M: rows in a few groups, each row roughly a mix of its group's directions (one row in no group):
M (108 x 11):
[[ 43 -10   2  32 -31  22  39 -19 -26  28   0]
 [-13 -26  44  14  39 -35   9   3  41 -11 -11]
 [-58  27  -9 -23  25  40   6  -2  27 -10   1]
 [-31  28  21  37  31  -1 -39  -1  35   4 -22]
 [ 17  -9  69 -27  18  17 -14   6 -10 -30 -10]
 [ 42  17  13  17  27  34  36 -33  22  15  17]
 [ 25 -60 -29 -25  -1 -17   0   8 -19 -21 -31]
 [ -6  22 -19  -2 -16  36 -44   8 -26  23 -46]
 [-29 -11 -27  -5 -38   6  26   9  58  19  -9]
 [ 33   0  31   5 -42   8  20   4 -47  31  16]
 [  0 -40  16 -55  -5  35  29  -7  25  -1 -15]
 [ 18 -33  -1  -3  45  38  13 -41 -15 -29   1]
 [-47 -31  -7  18 -26  54 -16   1 -17  -4   8]
 [ -1  28  29 -28  -1 -13  29  15  35  52 -12]
 [-10 -22  12  20  18 -31  39 -33 -17 -15  47]
 [ 25 -14  70   8  -8  -3  -2  12 -15 -37  16]
 [ -2 -55 -18  43  26 -28  23 -15   2 -18  -8]
 [ 45  39   0  -8  24 -47  22  -6   1  25 -17]
 [ 12 -34 -41  -5 -27  42 -11  13 -16  12 -40]
 [ 22 -24  28   2  27 -43 -16 -15  42  -6 -33]
 [-14   3   3 -23  30 -19 -14   1 -61  31  30]
 [-32  18   1  -9  35 -30  23  -7  46  -4  39]
 [  0  -8 -27 -29  43 -16  -4  -1  17 -32 -52]
 [ 23  -9  27  18  13  -4  21  11  44  23 -54]
 [  7 -17  46  16   0  31  26  43  34 -17  10]
 [ -8  -6  49  22  19   5 -24   6 -53 -12 -30]
 [ 26  11 -17  27 -18 -45   6  30 -51   6   3]
 [-45 -20 -25  19  -9  11  18 -13 -40  36 -29]
 [ 26  18  32   0   9   2  24 -18 -50  31  36]
 [ -7 -22 -17  29  56 -13 -19  23  28 -33   4]
 [-15 -12  29 -33 -18  66 -18   0 -10   5 -22]
 [ 31  -9   6 -22 -21  55 -20  16  29 -29  22]
 [ 36 -52 -12  31  11  18   1   0  26 -39   9]
 [ 40  20 -17 -21  12 -35  35 -17 -21  35 -21]
 [-14  -1  38  57 -10  31 -33   6  14 -23  -1]
 [ 50 -15   8  31  -7  21  32 -25 -37  23  -4]
 [-50  29  38 -19 -13  -5 -27  20  15 -19  27]
 [ -7  14  11   0 -10   7 -32 -42  30  -6 -59]
 [-24 -34  19 -21 -27 -27  19  37  11  44   1]
 [ -1   7 -43  20  22 -64  -1   7  24 -17   7]
 [-36  -2  10  15  21  36 -53 -37  16  -3   3]
 [ -9 -21 -12 -38 -28 -46  33  36 -14 -10  -9]
 [-38  10 -36 -19  23  -3  23  -4  53   2  28]
 [ -5  -2  53  -9  37  -2  -4  -6  31  43  25]
 [  0 -37  -9 -29 -15 -43  32  -2 -30 -24  31]
 [ -8 -14 -17 -10  26 -43   4  27   9 -36  50]
 [-11  23  31 -34  15 -17 -24  11 -50   6  35]
 [ 17  21   6 -27   9 -22 -70 -14   2 -21  15]
 [ 49   8  -1 -49   1  34 -20  21  12 -20 -21]
 [ 33   9  -5   4 -48  18  -6 -10 -55  24 -16]
 [-32 -16  13 -57  22  40  10 -12  27   0  -1]
 [ 30  28   5  -6  -8 -31  58  34   1  17 -11]
 [ 44  27  60 -22 -23   5   0  13  -9 -14  -7]
 [-17  17  14  22  26  28 -37   0  51   4 -33]
 [-17  13   1   6  22 -34 -59 -44  -1  12   8]
 [ 37 -23 -35 -22  -1  45 -25 -22   1  13 -31]
 [-42  11  24  -4  11  -9   2 -48  32  25 -34]
 [-46 -11  10 -26 -32 -22 -21  46   5  25   4]
 [ 27 -20 -22 -24  -5 -38 -37 -17 -40 -22  22]
 [ 18 -46 -19  33  40   9   6 -30 -20 -30  -1]
 [ 16  -2 -23  -8   3 -39 -20 -31  63   8   6]
 [  2  -2  52 -12  30  34 -13  14  35 -17 -33]
 [-21  -3   3  41 -33  -8  -4 -36  13 -11 -53]
 [-25 -26   3  16 -28  45 -34   9 -12 -29  34]
 [-24  10 -17 -22  50 -16 -33   0  26 -42  -9]
 [ -8   5   0  -6  18 -43 -49  17  33 -16 -39]
 [-17  33  21 -54 -20  36  -1 -15  -5  -7 -32]
 [ 20 -27 -46  28   7 -55   6 -11 -17   6 -13]
 [ 51 -17  42  42 -19  11  27  -7 -13  -4  -5]
 [ 17   4   1   7  39  -9 -74 -16 -10   2   0]
 [ 21 -16  14  40  -8 -42 -38 -12 -43  -1   4]
 [ 16 -25 -20  -7 -45   2  40  48 -23  -5  -3]
 [  9 -33   0  56 -28 -31  31  -5  23   0 -17]
 [-33   8  15   3  65   7 -33 -19   3  25  -8]
 [ 27  24  34  33 -29  17 -38  14 -26 -19 -22]
 [-12 -28  21 -57  12  49  17 -16   8  -1  -4]
 [-10  12  13 -15  26 -15 -29 -60 -15  -3  39]
 [-36 -52  18  -9 -35 -20  -4  37  -5   2  19]
 [ -5   2  -9  36   0  23  -5  38  30  15 -57]
 [ -2  19  33 -39  15  32  -8  26 -28   9  45]
 [ 25  -9 -19 -27 -11 -47  -9  18  -8 -51  24]
 [ -8 -29  -7  34   1  -8  67  22  -4  24   7]
 [ -4  -5  -5   7 -27   0  25  67  19  -1 -38]
 [ 42 -22  -1  17 -14 -18  15 -20  45  35 -28]
 [-13   0  -9  36   1  30   8 -26 -12  36 -56]
 [ 22  24  15  28  53 -11 -14 -34  37   5  -9]
 [ 19 -51  -9 -11 -22  14  26   2 -12 -36  43]
 [-49 -19  11   6 -35  33   6  46  13 -17   1]
 [-25  12  25  -6  20  28  29 -54   5  18  33]
 [-21   6  13  22 -51 -15 -21 -10  -5 -57  -7]
 [-33 -14 -67   5  -2  -1  18 -10  19  35   0]
 [-20  12 -55 -18  25  22   2  -5 -18 -15 -47]
 [ -4 -13  -4  24   8 -25 -15 -30  -4 -13 -71]
 [-34 -13 -20   6 -21 -38   1   4 -63   9   4]
 [-26  18  36 -18  17  -4 -34  16 -48  25  22]
 [  7  12  25  46 -22  13  -7   9  51 -31 -23]
 [ 21  77  15 -26  -2 -15   0   1  14  -1   9]
 [ -1 -52  -5  -7 -15 -39 -24  32 -30 -28   0]
 [ 21  -6  53 -11  13   9 -28   7 -10 -56  -9]
 [-12 -15  -9   1 -35 -29  48  42 -33  -1   4]
 [ -8  -7 -38   0  -8 -21 -34  28 -27  36 -42]
 [ 25  13  17  14 -35  -3 -48 -19  11  22  46]
 [ 38   8  -9 -12 -11  51   7  15 -41  36  -9]
 [ 17  21  45  25 -14  12  36  39 -27  22   1]
 [ 23   1   7   8 -20  30 -34   9 -54  19 -37]
 [ 20 -52 -14  35 -35   4  25   0 -29  23  -6]
 [ 25 -33  -6  21  41 -27   4  -7  11  12 -53]
 [-49  -4  32  23   8  -6  25 -20  49   8 -13]]
which group is each row in? (one row of each group first):
[-21  -3  -7  29 -20   8  10  59  15   6 -46] => P
[ 12  46  64 -22  -9  -7  -6  16 -12   5  19] => F
[ 11 -13 -26   3  31 -14  14  -3  61  33  24] => K

[  2  18 -43  51 -35 -31   5   6  -7  21  15] => F
[ 46 -20 -27 -34 -25  36  32   8  -6  12 -13] => P
[ 41   7   0  50   5 -10  22 -13 -37  37  -1] => F
[ 19  54   5 -18   9 -45  16   2 -14  36 -19] => P
[ 42  11 -10  21 -31  15  22  20 -48   8  30] => P
[-32   1  18 -26 -47  19 -23  36   4  31 -20] => F
[-10   9   9  -5  45 -23 -39  11  26 -48 -19] => F
[-10  28 -32 -10   7   6 -44 -40  24  33  22] => K
[  9  21   5  51   2 -28 -49  23 -19 -17  13] => P
[  1  15 -32 -33 -10  15 -44  13 -21   9 -49] => F
[ 21  12 -59  16 -40  22  -3   1 -11  17  31] => K
